(in the rows, 128 means zero)
X: a few groups of rows, each row roughly a mix of its group's hidden directions:
X (166 x 11):
[[179 119 103 153 115 126 160 144 105 125 161]
 [108 100 112 145  95 175 162 134 124 142 101]
 [ 92 166 120 105 127  94 172 149 125 128 134]
 [ 93  99 134 179 147 111 109 116 121 152 152]
 [125 130 124 159 147 164 102 175  98 146 148]
 [149 121 125  96  75 121 167 142 106 142 145]
 [107  82 137 120  92 153  96 115  97 146 124]
 [ 99 129 121 176 140 157  95 150 113 130 160]
 [141 147 142  81 162 128 113 103 142 105  90]
 [163 121 154 107 116 147  98  86 109 104 105]
 [112 165  98 110 153  91 126 140 101 150 157]
 [197 136 128 141 134 124 113 141 156 152 144]
 [172 124 133 132  87 152  95 108 129  92 125]
 [115 142  74 139 162 124 161 126 127 157 150]
 [122 164 104 143 186 151 148 113 138 127 145]
 [127 131  94 125 151 170 142 171  97 119 106]
 [123 124 120 130 120 123  95  90 136  63 132]
 [140 101 137 134 124  90 136 156 137 188 132]
 [134 105 128 146 137 134  77  93 147 138  86]
 [104 117 171 124 158 159 155 131 129 160  99]
 [136 133 126 111 136 185  97 121 120  82 116]
 [157  93 152 145 141 100 149  88 151 107 118]
 [ 68 126 132 153 141 138  84 115 125 138 112]
 [151 105 110 138 130 153 178 121 169 111 111]
 [105  96 104 109 146 133 108 158  87  93 125]
 [140 109 134 153 173  88 126  84 141 116 130]
 [125 151 144 145 101 119 147  89 132 179 153]
 [113 134  84 102 166  83 146 120 125 111 119]
 [141 178 127 128 150 104 159 161 161 138 130]
 [138 112 154 114 153  75 155 121 160 152 136]
 [ 94  95 129 134 174 110 123 161 109 133 156]
 [147 124  95 153  95 177 123 129  91 133 130]
 [109 151  64  93 144 123 146 128 139 120 137]
 [107 114 110 144 110 178 140 103 152  89 114]
 [ 91 114 138 143 148 103 152 183 126 135 149]
 [170  99 145 137  74 120 137 109 110 114 114]
 [115 155 130  90 138  97 132  86 136 150 164]
 [106 148  94  92 130 139 179 123 100 123 120]
 [114 141 135 183 131 171  97 151 118 134 117]
 [144 135 124 142 198 120 116 145 155 134 147]
 [171 142  89 144 101 100 112 102 148 146 136]
 [172  92 143 170 114 150  99 142 121 132 120]
 [124  87 154 143 141 146 114 126 101 138  74]
 [ 94 142 168 138 131 179 138  97 135 122 145]
 [ 96 134  93 156 134 139 166  91 119 137 157]
 [127  92 153 117  71 103 149 114 144 122 141]
 [109 120 172 110  96 144 127 104 135 150  83]
 [144 122  89 143 137 144  94 170 107  93 117]
 [104 111 132  92 132 169  93 165 106 128 118]
 [140 164 117 128 130  76 162 119 157 131 102]
 [138 127 134 129 145 129 122 154 119 202 144]
 [ 99 121 173 111 105 123 148  98 113 116  87]
 [108 127 148  89 137  74 149 103 149 115 136]
 [ 98 145 118 117 161 137 158 134 113 182 147]
 [130  80 133 147 143 101 150  88 134 112  96]
 [ 94 179 136 112 153 147 132 108 129 148  94]
 [165 136 101 141  86  89 152 108 108 131 132]
 [146 166 130 140 143 177 122 170 152 136 139]
 [ 67 100 140 145 135 139  99 119 105 143 143]
 [157 136 175 141 106 109 114 120 114 156 169]
 [ 96 147  90 118 149 121 116 159 137 112 175]
 [ 87 166  87 110 100 121 105 118 112 131 113]
 [ 91 120 138 135 116 120 173 155 132  97  90]
 [ 93 177 159 107 139 118 112 135  98 107 138]
 [ 99 151 140 123 179 121 122 172 150 148 128]
 [ 93 163 121 128 118 167 149 148 121  86 111]
 [ 90 106 153 137 124 143 107 146 120 180 153]
 [148 142 180 161 150  93 125 106 119 119 146]
 [182 123 143 139 125 148  89 117 162 149 115]
 [132 108 149 165 145 160  95 153 134 141  88]
 [ 74 106  96  99 126 124 108  99 110 138 124]
 [162  86 101 158 144  88 125 119 119 107 123]
 [128 113 106 143 107 135  68 161 112 140 104]
 [135 138 102 131 100  89 155 140  89 158 152]
 [113 156 113  81 100 131 142 149 123  83 118]
 [ 88 182 131  97 147 142 134 143 140 111 112]
 [131 124 142  77 116 170 118 102 120  98 106]
 [122 108 107  82 124  86 147 107 120 110 161]
 [129 102 189 163 130 116 141 153 119 149 126]
 [ 81 138 111 113 105 185 123 142 118 137 124]
 [155 102  88 162 157 124 138 107 159 148 140]
 [126 114 172 124 155 100 160 160 109 151 107]
 [109 125 157 135 175 131 146 117 116 155  80]
 [152 118 150 164 126 159 168 147 147 115  95]
 [133 169 145 139 137 159 107 110 109 177 146]
 [116 119 132 162 116 120 106  76 114 144 171]
 [128 119  92 140 136 101  76 131 142 166 108]
 [113 119 143 102 111 132  76 173 135 151 115]
 [119 146 156 149 103 131 132  72 154 159 126]
 [152 117 163 102 135  86 117  84 145 136 145]
 [129 149 127 122 158 129  73 132 161 160 105]
 [133 113 140  69 100 114 168 137 111 142 136]
 [148 153 109 194 133 105 130 110 149 122 133]
 [108 131  59 136 137 133 152 104 136 121 147]
 [149 150  98 124 122  86 134 173 115 145 158]
 [105 104 107 132 119 157 161 109 144  89  92]
 [116 141  97 171 125 144 105 162 170 124 112]
 [130  87 160 126 181 116 119 135 144 156 141]
 [173 102 182 140  98 123 135 128 133 146 126]
 [116 140 121 153 110 171 165 148 105 128  87]
 [194 157 118 129 110 128 156 130 149 117 129]
 [113 158  76 156 141 163 110 151 131 133 140]
 [128 143 152 112 128 100  70 108 118 126 164]
 [174  91 111 119 147 131 106 121 123  88 101]
 [182 126 131 148 131 119 172 129 142 154 156]
 [158  72 113 116 110 144 132 119 165 147 114]
 [ 86 167 120 114 123 144 123 123 144  89  89]
 [148 134 103  87  92 141 123 138 112 101  86]
 [122 132 119  77 155 104  96 114 121 112 166]
 [170 102 151 173  99 122 134 137 120 160 128]
 [155 173 173 128 112 120 114 148 124  99 149]
 [108 167 155 128 104 164 142  85 141 131 146]
 [149 138  84 128  96 120 123 122 112  85  91]
 [135 108 175 163 130 102  92 138 160 133 138]
 [ 91 146 104  99 124 137 163 128 125  81 107]
 [104 113 141 123 123 136 170 152  72 106 124]
 [113 156 133 114 135 103 164 175 137 162 149]
 [147 128 133 200 159 115 133 127 120 144 128]
 [150 129 128 141 144 128 131 192 134 160 159]
 [122 128 109  97 129 130 129 145 145  71  85]
 [ 73 133 133 124 146 146 101  92 122 100 108]
 [163 129 142 119  91 175  91 148 138 138 125]
 [168 128 126 144 111 112 105 112 136 156 183]
 [126 169 142 126 167 144 104 108 121 127  80]
 [110 171 168 115 126 154 101  96 114 120 108]
 [110 136 125 118 124  93 149 162  71 132 109]
 [142 145  81 158 126 160 137 141 128 173 140]
 [187 128 128 144  93 102 128 125 143 107 154]
 [127 141  99 111 106 116 121 190 117 143 101]
 [164  87 120 159 155 102 103 117 154 118 140]
 [128 130 156 130 156 167 105 122 141 163  84]
 [ 73 147 126 101 116 105  95 111 139 128 101]
 [120 163  89 152  87 148 124 140 104  98 131]
 [157 117 133 151 146 137 171 150 120 180 120]
 [102 128 108  95 141 129  92 143 112  76 141]
 [115 142  69 141 142 120 148 145 124 155 164]
 [113 141 126 104 129 138 158 119  71 152 162]
 [138  81 126 100 103 163 106 143  91 122 133]
 [ 80 150 125 118 183 127 131 143 136 157 119]
 [158 144 140  97 159 161  93 110 109 117 102]
 [182 120 163 116 152 128 132 100 121 163 118]
 [109 130  98 171 102  75 140 121 116 140 126]
 [106 154 125 118  98 145 113  75 126 119  90]
 [101 157 177 147 140 144 114  96 121 103 149]
 [125  84 112 135 114  78 152 143 154 119 151]
 [ 99  97 171 113 152 156 100 107 134 151 131]
 [171 112 179 129 140 113 105 101 132 152 134]
 [ 98 167  97 110  94 123 133 134  95 114 156]
 [ 76 140 146 141 112 127 114 144  96 129 173]
 [105 134 133 130 181 166 132 144 149 167 128]
 [114  95 162 123 133 151  88 114 139  86 109]
 [ 86 131  89 106 149 117 147 167 119 110 149]
 [123 131  99 173 160  76 139 139 130 116 135]
 [126 140 115 129 148 141 130 126 128  63 171]
 [ 78 130 129 172 159 110 131 112 121 124 161]
 [149 145 120 147 192 159 138 148 128 130 147]
 [120 114 151 192 107 132 131 159 137 153 133]
 [111 101 100 138 130 113 171 162 109 146 164]
 [142  89 152 155 162 130 159 104 152 136 102]
 [174  89 144 158 101 137 144 120 105 153 130]
 [132 172 155 112 157 156 113 125 153 159 103]
 [ 82 116 136 109 119 103 112 141 120  74 144]
 [ 85 144 140 134 104 127 160 130 142  97  84]
 [102 182 127  97 117 145  99 122 145 150 107]
 [144 103 130 183  94 148 130 146 109 153 142]
 [117 127 107 134 173  95 118 142 132  85 163]]

one row of each group, then the others: which group is each in?
[ 71 153 132 154 136 113 124 153 133 166 140] => M
[145 127 130 193 144 157 121 127 149 102 112] => Z
[ 79 122 115 121 166 151  93 148 152 145 131] => Y
[118 122  75 130 124 158 154 164  99 112 120] => Q

[135  99 162 129 151  96 165 148 114 161 150] => Q
[ 85 119 141  98  86 134 151 136 153 145 155] => Y
[141 108  86 145 123 109 128 144 113  91 175] => Y
[114  84 114 121  79 131 145 129 102 155 104] => Z
[100 166 134 156 141 137 149 153 132 140 179] => M
[ 73 114 131 107  91 119 134 136  96 156 134] => M
[129 138 120 111  73  96  95 129 116 147  98] => Y
[ 85 125 127 124 151  97 140 121  95  80 119] => Y
[132  95 117 153 142 151 101 170 100 126 163] => M
[157  85 161 142 112 128 116  86 150 143 144] => Z
[150 133 113 170 144 109  94 115 157 131  86] => M
[144 133 108 139  99 177  91 102 113 112 104] => Y
[122 118  86 156 140 104 174 122 120 103  99] => Z
[161 108 172 145  84 106 141 107 117 126 139] => Z
